The rows of D fall into several groups, which share some directions, and each row is roughly a mix of its group's hidden directions.
D:
[[ -4  10  13 -19 -21   4  -5  10 -13  25]
 [ 11  28  15   4 -18  -8   6  -7  -8  18]
 [  5 -22 -22   0  11  -7 -16  18   6 -15]
 [  1   7   1  -9  22  32 -14   4  -4 -13]
 [  2  -7  -1  -9 -10 -28  18  -6  25   3]
 [ -2  11   8  36   7  -3  15  -6  -6  14]
 [ -7   9   9  12 -25 -26  -3 -13  13   1]
 [-30  -1 -14  -9   2   0   7  14  -4 -23]
 [  5 -36  -6  -3   1  21   0   7 -14   0]
 [-16  15 -24  -7   8  10   0   1   0 -28]
 [  2  14   6  18  15  29 -14   1   6  12]
 [  9  19  27  16  -8   8 -17  -4  -9  10]
 [ -7  -8 -20   3   6  -4 -26 -23   0 -15]
 [-18 -17   7   9 -18  22 -13   1 -16   3]
 [  8   3  21   7  -1  15 -14  29   6 -14]
 [ -3  11  19 -28  10  17  -5   3  12 -12]
 [-10  11   3 -20  32   8   5  11   7 -12]
 [-20 -14   0  18   8  11  10  26  -7  -8]
 [ -6 -21 -17  11 -14  29  -5   8   3  -2]
 [  0  -1  -8   7  26  -7  -6 -12   9 -31]
 [  9   9  -5  10 -34 -18 -10   4   4  11]
 [ -1   0 -11 -13  -6  27  -8  12 -27   3]
 [-13  -1  20  14 -30  -9  -9  11   6  -6]
 [-21  17  14   7 -20  12 -13   2  18  -3]
 [ -9   4  17  -7  31 -13  -4   0  21  -3]
 [-14  21  13  -3  26  -2 -13  10   0 -17]
 [-31  -6  -6   9 -19  -5   3   9   5 -20]
 [ 14  27 -11   7  16  -9   5   9 -12 -19]
 [ -8  -6  14  10   4   6  15  -7   1 -36]
 [ -6  -9   1   5   1   7 -22  -2  -4 -36]
 [ 21  10   6 -13 -19  -5 -10  25 -10   6]
 [-14  -6 -33 -18  -9   1  11   9   3  10]
 [-11   2   5  23 -14  -5 -14  -5 -30   4]
 [ -2   4 -25   0  14 -19 -14 -21 -13   8]
 [ 12  -1  38 -11  -8  10  -5   1  -8 -10]
 [ 16  22  10 -15   7 -22  -5 -17 -10   4]
 [ -7 -15  -9 -20 -24 -15  12 -16   8   2]
 [-23 -12  -5 -10 -25  -6  11  14  -8 -13]
 [ 11 -24  10 -17  -7   5 -16  22  -3  11]
 [ 11 -13   5  22 -29 -15  -3 -12  -6   4]
 [ 16  16  -6  26   0 -22  16  -5   0  -8]
 [ -7 -25 -13   5 -15  24  -2  10 -11 -13]
 [ -7  15  10  17  12  25 -21 -12   3   1]
 [ 15 -17 -17  20   7  18  -3  15  13  -5]
 [ 25   5   8 -21  -2  10   5  19 -20   6]
 [-15  24  14   0   5  19 -17   1  16  -8]
 [ 34  -8 -10  -6  12   4  -3 -14 -13  12]
 [ -9 -26  14  20  -3   6  15 -19   3   8]
 [-10  16   4   5  22  26  -7 -20  -5  -4]
 [  9  14  12  -9 -30  -4   2  -4   0  24]
 [ -5  -5  26 -16 -21   4 -10   5   5  21]
 [  4  24  17   0  15  16 -10  10  12  18]
 [-12 -17 -10   5 -14  21  -9 -16 -13  18]
 [ -3   2  -5 -14  13 -10  -8   2 -30 -24]
 [ 20   3  17   8   6  25 -21 -11  -1  -3]
 [-16  19  16 -12  -2 -16  10 -19 -13   7]
 [ -7  -4 -32  -2  -1  11   3   1  22  18]
 [-11   3  29  -3 -28   7  10   1   8   5]
 [ 12  -9 -15  18 -19   2  -8  -8 -17  22]
 [ 10 -13 -21  -4   2   9   6  -6  31  13]
 [ 26 -10   8 -14  -5   2   8  -4  12  27]
 [ -4   7 -11  15  24  14  -8 -25  13   0]
 [ -2  18  29  19   1  -8   9 -14  -4  12]
 [ 25  -3   6  21  -3  15 -14 -13   3  17]
 [ 10  -2   0 -22 -27  14  -2  18 -12   3]
 [  9   2  34  -1   7   6  -8   0 -16 -19]
 [ 13 -11  -9   1 -22 -11  -3  19   8  25]
 [ 12  14 -19  27   8 -19   6  -8  -2  -8]
 [  2  13   7  20  26  14  -2  -8  22  -5]
 [  3 -10   3 -14 -27 -25   6  16  -7   5]
 [ -6  -4  -4 -23 -16  21  10 -16   0  19]
 [ -2   0  23   4 -25  13  -8  10  22   6]
 [ -3   5   3 -33  -6  24   2  -2   6  15]
 [ -1  -4  -2   3  15  32  14   2 -17 -17]
 [-15  20 -10 -19 -24  -3 -12 -12  10  -4]
 [-24 -20   4 -11   9  26   6 -11   1  -4]
 [-10   2  -6 -34   1   3   8   1  24  -9]
 [-10   1  22   1  -3  23 -10   2  23 -17]
 [ 20  12 -12  25  13 -19   8  -7  -6  -1]
 [ 12 -19 -24  14  14  -9   4   7  -4 -20]
 [ -4  -5   7   2  27 -20   2  -2  27  -7]
 [ -9 -10  -4 -11  35  19  -5   0  -7  -8]
 [ -1 -25  -1   5 -32   2  14   2  11  -3]
 [ -1  19   4 -24  27  14  -5   1  10  -4]
 [ -3  13  20   6 -14   9 -26  14  -9  13]
 [  1   4  11  39  -7  -3   3   2   7  16]
 [  6   5   2  -5  10  14  30   3 -12 -24]
 [  7   6  -3 -37  15  13   1  -2  14   2]
 [ -7   0  -2 -33  17 -12  18  11  -3  -7]
 [ -5  -2 -17  12   0 -13  14 -27  21   5]
 [ 11  25   6  12  -4  -4 -14  16 -25  -1]
 [  2  12  18  23   0 -18 -23  13   2  -5]
 [  8  15 -23  16   3 -11 -21  13 -12 -11]
 [-13  17   7 -10   8 -19   9 -18 -24  -1]
 [  2  14  -7   1  35  19 -12  -3   3  -7]
 [  3  -7  15   0 -29 -19  11   6 -14  14]
 [ -9  27  -9 -27   8  15   7  -5  -2  -8]
 [  9  -4  33  14  -4  -9  -5  -6 -11 -20]
 [  4   8 -18 -28  20   7   3  -3  16  10]]
One row of each group comes first, with its name. Which group is each row after those in?
[-12 -10   9 -33  -7  22   1   5   3   2]
R
[-11  -9 -37   6  -7   8   3   3  12  13]
X
[  1   7  -8 -15   1  19  10 -10   7  33]
F

[ 18  -2 -27 -15  -2   1 -15  21  -9  -5]
R
[  0 -18  27  -1 -13  11  11  19  -8 -13]
R
[ -9  25  -6   2 -14  16 -14   3   1  24]
X
[ -4   5 -32   0   1  12  16 -22  -4  -4]
R
[ -4   6  18 -12  -1 -24  -7   1  18 -23]
F
[ -5  26   9  -3  22 -10 -21 -13   6  -1]
F
[  4  -6   4   3 -14  36  -2  16   2  15]
F
[-19  24  16  23   6   7  -9  10   7   5]
X
[ 18  -1  -9   0  -2  33 -20 -11  -2   6]
X
[  4   9  17   6 -18  -6   6  18  -4  29]
F
[ 10 -28 -17  -8 -14  -8   1  14  10 -15]
F
